(in the rows, 128 means zero)
Each path below is one point turned by a fixed rotation once a step. After each direction that follows a path, write how fast that rotation turns it, in degrees each step (0 if it stays still).
Each turn is a multiple of 5 degrees from 10 to 175, or 0.
Each row of a path follows its step; steps can be skipped.
path 1
step 2: [128 127 124 128 118 122 134 133 128 128 119 133 121 130 121 125 122 129
 127 118 127 125 130 122 138 123 125 125 127 136 134 132 133 119 131 131
 127 134 139 125 137 131 121 131 137 130 134 124 124 131 119 121 130 127
 140 126 127 129 129 126 120]
step 10: [125 129 133 133 128 126 128 119 125 127 125 132 120 137 128 132 130 124
 125 128 132 129 133 114 127 127 125 130 128 130 142 133 124 125 128 129
 127 123 128 121 121 119 127 125 131 138 141 141 131 127 132 131 132 133
 128 124 115 125 125 122 131]
step 15: [121 135 124 132 128 133 134 139 125 132 120 123 131 122 124 132 118 120
 131 124 130 131 128 128 135 133 124 128 128 133 136 133 120 131 132 137
 124 132 130 130 133 133 126 136 127 136 130 132 125 137 120 128 128 130
 130 131 123 122 138 121 117]
step 16: [126 121 129 122 121 116 125 131 127 136 128 120 126 123 130 132 131 122
 129 138 133 127 129 115 128 124 129 129 125 118 126 123 127 120 126 124
 120 119 118 128 124 124 129 122 134 129 129 133 134 125 126 128 127 129
 138 136 122 119 125 120 123]
step 18: [130 130 122 138 128 135 131 119 127 125 125 131 129 129 128 128 130 126
 126 125 118 120 125 118 135 130 125 137 122 137 131 122 135 128 126 135
 123 124 125 118 135 137 126 137 133 118 127 129 128 134 132 126 129 129
 129 137 126 115 126 123 126]
step 20: [123 123 128 129 127 124 136 122 130 130 128 131 122 131 124 122 128 126
 130 127 116 133 122 126 124 137 131 131 137 128 135 128 126 123 125 138
 134 132 126 122 137 126 125 116 131 138 133 129 132 134 117 131 130 128
 132 132 122 134 125 140 129]
step 22: [131 127 135 130 126 124 131 139 121 128 122 125 123 121 128 126 129 119
 132 135 138 123 129 121 134 126 127 130 124 123 134 142 123 126 119 134
 124 123 133 131 132 136 120 132 121 128 135 130 126 120 118 128 126 135
 131 136 125 128 135 131 129]
step 26: [136 120 132 125 125 132 134 129 134 134 122 128 125 132 124 130 137 123
 113 136 124 129 127 131 124 126 123 125 130 135 126 118 129 124 121 130
 135 121 126 120 123 129 120 126 132 139 127 139 129 127 123 131 136 124
 130 130 125 120 125 133 128]
Directions:
[129 128 127 130 130 129 129 127 130 129 128 130 127 129 128 129 128 128
 129 127 127 128 130 130 125 126 129 129 128 127 126 128 130 128 127 131
 125 126 127 130 130 131 128 125 130 127 128 130 128 127 130 129 129 128
 126 127 129 128 128 127 128] -> 55
[128 127 128 125 127 127 128 129 130 127 127 129 129 129 128 127 131 126
 125 128 126 129 128 129 128 129 129 127 128 128 127 129 130 129 127 129
 129 131 130 127 129 127 127 126 132 130 129 126 127 127 127 129 128 127
 130 128 129 129 128 127 129] -> 120
[125 129 128 132 130 129 128 126 128 129 126 129 128 127 126 128 130 128
 129 128 128 127 130 129 128 131 127 129 127 128 131 130 127 128 128 128
 126 131 129 129 129 127 129 128 129 130 128 128 125 129 128 128 127 130
 129 129 127 129 128 130 130] -> 145
path 2
step 4: [126 118 131 128 130 124 135 123 129 141 138 127 121 123 127 134 128 134
 137 129 126 125 119 127 129 123 131 121 124 125 132 128 139 130 126 132
 119 130 128 132 128 136 133 122 138 128 135 132 119 125 132 129 119 125
 127 135 122 131 129 125 135]
step 12: [126 130 128 120 126 130 128 144 129 126 129 121 123 134 136 130 130 130
 125 137 127 126 130 117 131 132 128 124 132 134 134 127 122 124 124 124
 128 127 132 131 136 125 128 137 122 129 140 132 127 128 129 128 136 125
 124 129 120 132 130 139 114]
step 14: [129 130 132 138 123 138 128 130 129 129 127 134 142 136 116 118 129 134
 123 127 128 130 129 131 134 132 121 135 120 131 121 118 131 129 131 124
 130 128 127 125 127 121 119 130 128 133 120 125 123 124 129 131 138 123
 133 123 132 132 126 130 135]
step 17: [121 121 126 123 129 131 134 125 124 122 120 129 121 125 135 123 123 125
 120 137 129 134 131 123 133 129 134 127 126 128 137 125 133 127 122 138
 126 122 125 132 133 130 132 122 135 123 140 120 125 125 127 123 135 137
 126 127 127 129 118 130 116]
step 18: [132 125 132 116 127 125 116 127 129 139 126 135 119 137 127 129 124 125
 130 130 134 135 130 125 126 129 113 129 128 131 136 131 140 132 121 122
 127 131 124 136 123 125 121 136 126 126 130 128 122 131 123 137 125 122
 127 125 130 131 129 132 132]
step 21: [120 130 129 132 122 136 125 138 132 119 130 125 121 125 126 125 135 124
 128 135 133 118 122 131 128 125 138 131 126 127 130 127 125 134 128 127
 127 129 130 126 127 138 125 133 129 136 121 126 124 114 133 129 122 129
 129 136 122 135 126 117 116]
step 25: [135 128 129 133 116 134 127 130 128 134 139 129 124 122 126 123 131 133
 114 125 129 129 129 137 125 117 130 120 119 136 126 127 130 123 126 127
 128 125 135 128 139 120 117 125 121 126 128 135 128 125 133 133 128 125
 127 129 120 127 131 130 134]
step 26: [126 125 136 130 122 133 135 130 129 122 122 124 130 116 127 121 121 130
 127 141 127 118 120 123 128 129 133 131 139 122 130 129 125 138 120 130
 128 126 132 127 128 128 127 126 125 134 127 131 119 134 122 121 134 127
 129 134 127 139 128 124 136]
Directions:
[130 127 126 128 130 127 129 128 129 130 130 128 130 126 128 128 127 128
 127 129 130 130 131 130 130 129 129 128 129 127 129 126 129 127 126 130
 128 128 130 130 125 128 128 128 128 128 127 129 129 130 127 129 125 129
 126 128 126 127 128 128 128] -> 155
[129 127 129 129 128 131 127 127 126 125 127 129 129 130 128 129 127 127
 127 127 129 127 129 130 129 126 125 127 128 131 128 126 130 129 126 128
 129 126 128 129 128 129 126 127 130 127 127 127 127 126 129 129 126 129
 129 128 128 128 127 126 127] -> 100
[129 125 128 129 128 131 128 131 127 130 129 130 130 129 128 126 126 130
 125 127 127 128 128 128 129 128 129 128 128 126 129 129 127 126 129 129
 127 127 128 129 130 127 128 127 128 127 130 128 130 127 126 127 129 128
 128 128 131 128 129 128 128] -> 130
[127 129 126 127 129 129 128 129 129 129 128 126 129 127 128 130 128 130
 129 129 129 131 127 129 127 128 126 130 131 129 127 127 130 128 129 132
 130 128 127 129 129 127 126 127 129 130 128 130 126 127 129 127 129 130
 129 128 130 129 128 130 128] -> 25
[127 125 126 126 127 128 127 127 129 125 130 128 126 127 129 127 128 128
 128 127 127 128 127 128 128 130 127 128 131 128 128 130 125 127 127 129
 130 126 131 128 127 130 126 130 127 129 129 126 128 128 128 128 129 129
 129 126 128 127 126 126 127] -> 70
[127 127 129 128 129 125 129 126 126 127 128 128 129 129 129 127 127 127
 128 128 126 129 127 128 126 128 128 127 127 127 126 131 129 128 126 129
 128 126 129 128 126 129 128 126 131 126 129 130 126 128 126 130 128 129
 125 130 130 128 131 128 129] -> 160
[127 127 124 128 128 125 128 128 127 129 130 127 129 129 131 129 127 126
 128 130 126 126 128 128 127 126 129 128 126 130 128 127 128 127 131 128
 127 128 129 131 130 128 128 128 129 131 129 127 127 125 127 128 129 128
 127 128 126 127 127 127 128] -> 90
path 3
step 4: [130 132 125 131 128 137 132 125 124 133 134 129 132 137 129 134 129 130
 139 126 132 129 132 125 134 123 140 128 130 124 119 133 120 118 131 125
 126 132 127 124 120 125 125 120 124 114 129 127 124 125 124 136 125 131
 119 132 124 127 121 125 131]
step 9: [123 129 134 125 134 138 123 129 128 133 134 119 130 127 130 126 128 120
 132 132 132 141 117 128 134 129 124 135 129 132 134 128 131 134 125 125
 126 126 134 123 125 126 137 127 126 125 130 138 136 130 126 137 122 125
 127 127 122 118 129 134 123]
step 10: [121 134 128 135 118 129 118 131 125 129 129 122 134 134 129 129 121 133
 121 122 126 136 120 136 129 120 127 129 128 122 119 134 128 127 128 126
 121 131 128 132 129 127 129 125 124 116 129 127 129 132 133 125 124 121
 128 136 129 120 131 141 125]
step 12: [134 133 129 125 127 131 119 126 124 132 128 124 125 131 125 127 132 130
 131 119 140 128 117 128 128 121 130 129 120 123 133 132 133 126 123 134
 121 117 126 124 123 125 132 116 121 125 123 126 120 128 122 129 117 130
 134 131 127 128 131 136 127]
step 17: [128 122 136 127 131 135 127 123 129 137 116 128 126 128 133 124 123 134
 135 130 129 126 124 126 137 127 129 130 126 125 119 128 121 132 136 128
 127 142 124 123 125 121 136 130 123 130 137 131 131 128 112 127 125 127
 133 129 124 127 129 127 126]
step 22: [131 131 132 131 129 131 132 123 128 129 137 123 137 129 118 131 131 121
 134 132 140 128 130 121 126 139 135 126 129 124 124 125 126 127 137 127
 132 120 125 128 122 129 136 122 125 125 132 131 127 128 127 124 120 135
 124 137 121 125 122 130 121]
step 23: [137 125 124 134 128 142 130 123 123 131 134 128 128 125 130 132 130 136
 128 124 134 132 131 124 140 120 132 130 127 119 121 131 134 120 125 125
 126 125 121 125 135 133 135 124 127 122 130 130 133 134 124 135 124 126
 125 137 129 123 127 122 128]
step 27: [129 132 143 135 124 130 123 129 129 131 128 120 134 131 133 125 123 133
 131 120 136 138 129 139 130 122 134 127 132 134 131 123 125 126 129 130
 126 129 139 128 125 125 126 122 128 129 134 131 133 131 120 127 125 124
 125 121 126 114 126 129 128]
Directions:
[130 127 130 130 128 129 127 129 125 129 128 128 127 129 127 126 126 129
 129 128 132 126 127 130 126 129 129 127 126 127 127 128 128 128 129 130
 128 128 129 128 130 129 128 130 131 131 129 128 129 128 128 125 126 130
 130 129 127 128 128 127 130] -> 70
[130 128 127 128 130 132 127 129 128 129 126 128 128 126 128 130 128 126
 128 128 128 128 126 128 131 128 129 129 128 131 127 128 127 129 132 127
 127 131 128 129 129 127 129 129 128 129 128 129 127 128 131 129 128 128
 126 127 127 130 128 128 129] -> 170
[126 128 128 129 130 129 127 129 129 129 126 129 130 129 128 128 125 127
 128 128 126 129 125 129 124 128 125 128 131 126 128 126 128 131 129 128
 130 127 127 129 128 128 129 128 128 128 129 128 128 128 129 130 127 128
 130 129 127 126 130 127 129] -> 35
[130 126 128 128 127 126 129 129 128 125 130 127 128 129 130 128 125 129
 128 128 127 127 127 130 130 127 129 128 129 126 127 127 128 128 130 129
 127 126 128 125 130 129 130 129 127 126 129 128 131 127 128 129 130 126
 128 129 126 131 127 129 128] -> 110
[129 128 128 128 128 128 128 126 130 126 127 127 129 126 125 128 129 128
 131 127 129 127 127 126 126 127 128 128 129 127 132 129 126 126 131 129
 126 127 127 128 130 130 126 127 127 127 126 126 128 128 128 127 129 129
 127 129 127 126 127 125 129] -> 45
[129 128 127 127 127 129 128 126 130 128 128 130 126 129 127 132 129 130
 128 129 127 130 129 131 129 128 129 126 127 128 129 127 127 130 130 129
 129 125 128 128 128 128 127 129 127 128 127 126 129 129 130 126 125 127
 129 126 130 127 128 129 126] -> 170
[128 125 131 127 131 127 128 128 130 128 127 129 128 128 127 128 127 127
 127 130 129 128 126 125 131 130 127 127 127 129 127 129 126 126 126 127
 130 125 126 127 129 128 129 128 127 128 127 128 128 127 127 126 126 126
 128 127 128 127 128 127 130] -> 130
